A single turn carries every row of the set below to another of its rows. Some are shown first; where does it send the rows asked next?
Q_549: [ 13  -8  -8   0 -15  -4  -7  14   1  -3  -4  -5 -17  -7   2   9  -8  14
  10  -3   1   6  10   4  20  -2   1  11   0   1   0  -8  -2  13   4   1
   4  -7  12   8   2  -8   0  21 -11  -3 -15   3 -10   5  -7  -6   1  11
   8  -1   1  -4   2 -15  -9  -1  -5  -4   1  10]
Q_4: [ 16  -8  -2  -5 -13 -18  -9   8   8  -3   3  -2 -14  -5   0   5  -8  10
   6  -4   1   9  12  10   8   2   1   9   2  -2   1 -13   0  14   4  -6
   5  -1   9  10   5  -5   4  17 -10 -10 -12   2  -8  13 -10  -2   3   5
   8   5   3  -2   6 -18  -8   6  -4   2   5   9]
Q_95: [-24  -1  11   9  10   2   6 -20  -4   9 -19   7   4   1   0   3  -2   2
  -9   6  -1   0   2   3  -4 -12   1  -3  -2  -4  -5   7   8   9   4  -8
  -2  -5  12  -4   0   9  -3   6   9   8   0   8   2 -12   0   1 -14   7
  -3   6   0  -2  11   1  -2  11  -5  -8   5   2]
Q_387: [ 10  -6  -4  -7 -12  -9  -8   6  -2   1   3  -4 -16  -7   6  12  -3  13
   9  -5  -4   6   6  14  20   5   1   3  -1  -7   0 -11 -12  18   5  -3
   2  -1   7   8   5   3   0  16  -7  -8 -16   1  -7   3  -9  -6   6   8
   6  -7   1  -2  -3 -14  -9   3  -7 -10  -2  10]
Q_452: [  7  -3   0  -6  23  -6   2  -3  -1   2   8  -4  -7  -3  -5  -7  -1  -6
   1   0  19  -1  -1   3   8  15   6   8  -8  -5  -3  12   7  -4  -9  13
  -2   0  -9  10  -6  -8   2  -2   7  11  12  -7  13   6  -1   8   9 -11
  -1  -8  -7   3  -1   5  -2 -10  -4   7 -14 -12]
Q_109: [  8  -9  -3  -7  21  -5   5  -1   0   2  13   5  -3   2   0  -7  -6 -14
   1  -7  22  -9  -4  -1   1  14   1  10  -7  -9  -5   9   3  -6  -3  10
  -3  -2  -9  14 -13 -13   4   0   3   8   7   2   6   5   3   0  12  -2
  -2  -2  -6   6  -4   2   8  -7  -5   3 -14  -8]
Q_580: [ -3   5  10   5  -2 -10  -9   2   1  -4  -4 -13  -8  19 -14  -5  -5  10
   0 -11  12  -6   4  13   0 -11   5 -14 -17  -2 -20  10   3  -3  -7   4
  -6   7   5  13  -6   1   2  -3  -3  -7 -11  -4   5  -7 -12 -11  13  -7
   1   3  -6   4  16  -7   2   0  -8   0  -2  -7]
Q_727: [ 12  -7  -5 -10  20  -7   1  -4  -2   3  14   7   2  -2  -2  -6  -2 -10
  -4  -3  14 -10   2  -1   4  23   4   8 -10  -8  -4   9   2  -4   1   7
  -2   3 -14   7 -12  -8  -1   2   3   7  12  -3  10   5  -2   5   9  -8
  -4  -2  -7   0  -5  -3   2 -12  -8   5 -12  -5]
Q_439: [-19  -2  11  13   9   6   6 -21  -6   5 -13   8  -5   0  -6  -6  -4   2
  -9   8  -5  -5   4   1  -6 -16   3  -3   9   0  -1   6   9  -1   6  -5
  -4 -13  13  -4   0   8   2   5   0   5   1   8   1 -19  -3  -4 -14   7
  -3  -2  -5   0   6  -2  -3   5  -1  -2  -3   2]
Q_792: [  9  -9  -3  -3 -16  -7 -12  12   3  -2   1  -7 -19  -6   8   8  -5  14
   8  -5   4   0  10   9  16  -2   6  11   0   0   4 -12 -14  14   4   3
   3   2   5  10   4   2  -1  22  -1  -6 -10   4  -6   9  -9  -5  -1  10
   9  -1  -2  -3   4 -16  -9   3  -3  -1   1   3]
Q_278: [-20   2  14  17   9   4  -3 -15  -5   4 -17   7   4   3  -2  -3   1   1
 -14   6   1   3   7  -1  -3  -3   0  -8   0   1  -2   6   2   2  -4  -3
  -4 -10  13  -8   6   4  -3   2   7   6  -9   6   2 -11   0  -9 -13  20
  -4   2  -3  -5  10  -4   4  10   1  -3   2   2]
Q_853: [  4   2  16  15  -1  -7  17  -8  -1  -6  10  -6  -9  -2   4 -19   7  13
  -2  -7   9   5   5   2  -2   7   3  -2  -4  -4  -5   4  -3  10 -11  11
  -3   1 -14   7 -11  -1   0  11  -2  -6  -2  -6  -3   8 -22  10  -7   1
  -9  11  -3   4  14  -8   7  12  -8  -4   7   3]
Q_674: [  0  14  18  10  10   7  -6   4   7  -4  -4  -1  -9  -6  -7  -9 -21   3
  -8  -5   1   3  -1   5  -2   1   3   4  -7 -17  -4  13   7   9  -8   7
   4   8  17   2  -3  -6 -13  15  -2  -3  -8  -3  -1  16 -19   0   6  19
  -1   4   3  10   6  -3  -5   7 -22  -3 -11  -8]
Q_218: [  8  -3  -2 -14  20  -2   2   5  -2  -4  13   7  -7  -4   4  -1  -2 -16
  -3   3  22 -10  -3  -2   3  11   4   4  -7 -10  -4   7   1 -10  -4   6
  -8  -2 -11   2  -6 -12   2   3   9   2   5  -3   2  10   1   3   7 -10
  -3  -1  -3   7  -3   5   5 -12  -6   7 -11  -5]
Q_365: [-22   4  14   9  11   1   3 -12  -2   7 -15   9   1   3   1   3   2   1
  -1   8   2   0   8   5  -7 -10   6  -7   1  -6  -3   8  11  -1  -1  -9
  -9  -7  12  -4   4  10   4   6  10  10  -2   9   5 -18  -4  -3 -17  14
  -5   0  -6  -3  13   3  -1   4   2  -2  -1   6]

Q_674 turns into Q_853
Q_365 turns into Q_549
Where do these go?
Q_452 turns into Q_278
Q_218 turns into Q_439
Q_792 turns into Q_109

